Each path below is one point turned by a fixed rotation once a step. After each direction that follows a path, write how fast that rotation turns it, in degrees each step (0 if it stays still).
Each turn is a multiple of 5 degrees from 10 to 175, or 0.
Each row of a path follows its step; steps can be skipped.
path 1
step 0: [-5.7,-7.4,-11.7,-27.7,5.0,-36.6,-4.9,35.6,36.1,26.6,-20.3,17.4,-4.4,-14.7,5.1,69.2,-7.7,8.4,10.1,16.9,1.6,-13.4,-29.3,55.6,3.5,35.7,-55.8,29.4,6.7,5.8,31.6,-9.2,44.1,-4.4,-13.8]
step 1: [-14.3,-34.1,25.6,-16.1,12.2,13.4,2.8,-9.7,9.6,3.3,23.3,23.6,-42.9,13.3,17.6,-3.6,1.0,-0.7,25.7,-17.8,-31.7,-22.5,-28.5,20.6,35.0,-60.5,36.9,-11.6,-44.4,-22.4,-36.2,21.0,-14.2,0.0,-56.5]
step 2: [-11.6,4.0,50.0,24.3,5.0,16.3,-22.4,-46.9,15.6,-7.7,-24.5,-11.7,12.2,28.2,-3.1,0.4,49.7,36.2,-26.0,-43.1,30.8,26.4,38.4,-19.2,-6.7,-12.4,-41.4,-24.2,22.3,-44.6,23.0,11.7,-7.3,12.8,12.7]
step 3: [-38.3,63.0,-6.4,-9.5,25.2,12.9,-5.0,11.6,12.3,38.3,19.4,-23.2,23.0,-20.0,17.5,21.5,-5.1,0.0,-5.8,22.4,14.0,-24.4,-2.0,52.7,10.4,-14.2,-35.8,34.5,33.9,35.3,-20.8,-10.9,45.2,-32.0,17.0]
step 4: [9.5,20.3,-14.0,-50.9,8.6,8.8,23.7,-19.8,-22.8,-26.4,-50.4,-21.8,-25.9,20.0,-11.3,9.8,-29.6,-56.5,15.8,-4.8,-31.7,-12.8,5.8,9.2,42.9,-34.0,25.4,-7.2,-34.3,-24.1,-19.0,41.0,-23.8,-13.4,-18.7]
step 5: [25.8,-13.2,21.9,35.4,-7.0,-17.1,26.5,-17.1,1.6,-16.6,-0.7,19.7,-13.6,57.7,-13.9,41.0,2.3,5.2,-18.8,17.2,20.1,25.5,40.0,-3.0,-10.8,-12.1,-27.8,-80.9,38.5,-15.1,17.0,-39.5,8.0,4.6,-0.2]
step 6: [-49.6,-32.9,-18.0,6.3,8.5,40.8,-34.7,19.5,-4.9,9.5,-11.7,19.8,8.5,-22.3,4.7,-22.3,8.5,-0.6,24.0,18.6,-6.1,-6.8,24.0,29.1,-30.2,-35.4,-25.2,8.8,-4.7,60.9,-27.5,-29.9,36.4,-54.1,20.5]
step 7: [-5.7,-10.5,16.0,-59.8,-31.1,12.7,37.8,-7.3,19.4,-19.8,-38.7,-29.1,-1.7,25.9,-4.5,-13.1,-8.4,-4.6,41.4,7.5,-52.4,11.3,0.2,-15.7,30.1,18.9,-24.4,49.8,-24.0,-23.8,46.1,15.4,-5.4,-16.6,-11.3]
step 8: [10.9,-17.0,33.2,29.7,-37.7,5.1,18.4,-8.2,25.7,22.2,73.6,-5.5,-41.5,70.5,-2.7,11.3,8.7,-20.1,-29.1,9.9,-1.6,-0.7,6.1,36.3,-5.8,12.1,11.2,-28.5,12.8,-1.1,-4.1,9.7,36.5,28.6,1.0]
step 9: [-39.0,-45.4,-31.7,21.4,8.1,19.9,-29.8,-21.4,2.4,20.1,-46.8,3.6,21.1,-18.7,-11.4,-0.2,17.8,-23.2,-74.6,-15.6,6.1,11.5,-8.2,2.6,-32.5,-54.5,-5.8,23.8,-24.2,25.0,-11.1,22.9,19.3,-8.8,10.9]
step 10: [0.1,27.4,16.5,-14.1,3.2,2.6,27.9,-29.8,13.5,-9.4,-8.8,-36.8,52.4,-15.6,19.5,15.3,-31.1,30.8,0.6,34.9,-20.8,51.0,-18.0,4.9,35.9,5.3,11.2,20.0,-1.3,-16.9,48.4,-15.8,13.0,-40.4,-54.0]
step 13: [-33.5,1.3,23.0,-20.4,15.4,-14.0,26.7,7.8,55.8,17.4,15.8,34.2,7.7,-26.6,45.6,-13.2,-34.3,19.4,39.8,12.1,0.2,28.1,13.2,7.0,14.5,-26.2,48.8,-21.1,7.2,-11.7,25.0,-0.4,37.0,-42.5,-14.3]
[-1.7,7.8,-6.7,-3.2,16.5,7.0,-6.5,1.3,-12.5,9.9,8.9,-12.7,5.3,-8.1,4.6,7.9,4.8,4.3,-15.7,7.1,2.5,-0.5,2.4,-4.4,12.2,-4.2,-0.3,-8.0,8.9,-23.1,-5.5,10.3,-6.7,-10.1,-3.4] -> 45
[-2.2,-21.1,-8.9,-8.6,5.5,0.7,-7.8,19.2,-9.9,-3.8,4.6,11.9,-9.4,0.1,-2.3,4.3,1.5,13.7,16.2,1.8,-7.0,-1.1,8.5,-1.0,1.0,9.4,-9.0,-12.8,-5.3,-4.2,10.5,-5.7,0.1,-9.1,-5.1] -> 60
[14.5,-3.1,11.3,9.9,-8.3,20.1,-4.9,-9.4,0.4,-4.2,1.6,-5.2,10.2,-11.1,5.0,-6.2,9.1,12.3,12.3,1.9,-6.0,0.8,-1.6,2.4,-1.4,-4.0,-14.0,5.2,1.2,-0.9,-9.0,-14.2,-15.9,-7.0,-5.3] -> 85
[5.1,-6.3,-5.7,-8.2,18.6,0.0,3.6,-0.7,15.5,-3.6,-0.8,-15.7,-8.1,-5.1,16.9,-1.8,-11.0,-1.6,6.6,9.8,10.8,7.8,-14.1,0.2,4.1,-3.8,-4.6,2.6,-19.8,2.2,3.5,-3.5,-2.9,-4.2,10.7] -> 115
[6.3,-6.3,13.7,-22.9,-11.7,-6.4,4.8,-6.3,-11.3,-0.4,-5.7,2.9,3.1,-2.2,-4.3,6.1,6.2,8.0,-11.0,10.7,17.5,-4.4,-5.9,1.3,3.0,-4.5,-4.2,2.5,5.2,2.6,21.1,-2.8,-9.7,1.4,7.3] -> 145
[1.3,9.8,-1.0,-19.0,-13.8,2.9,-4.5,12.6,9.3,-15.7,1.7,-9.7,-6.2,-7.3,-0.8,8.7,1.6,-3.1,-4.8,10.2,-15.7,-0.6,-8.1,8.1,-9.3,3.3,-5.0,-11.2,0.5,-2.9,-10.4,5.4,-3.6,17.2,-3.6] -> 100
[5.1,-21.1,-9.9,7.1,-13.9,10.3,4.7,0.1,-2.1,7.6,9.5,-7.0,9.6,-13.8,2.6,-5.5,-6.2,-8.1,-11.1,10.9,-7.0,11.8,0.9,-3.4,-6.9,9.8,12.9,4.2,-1.9,-2.1,14.9,3.0,6.3,5.6,-3.8] -> 25
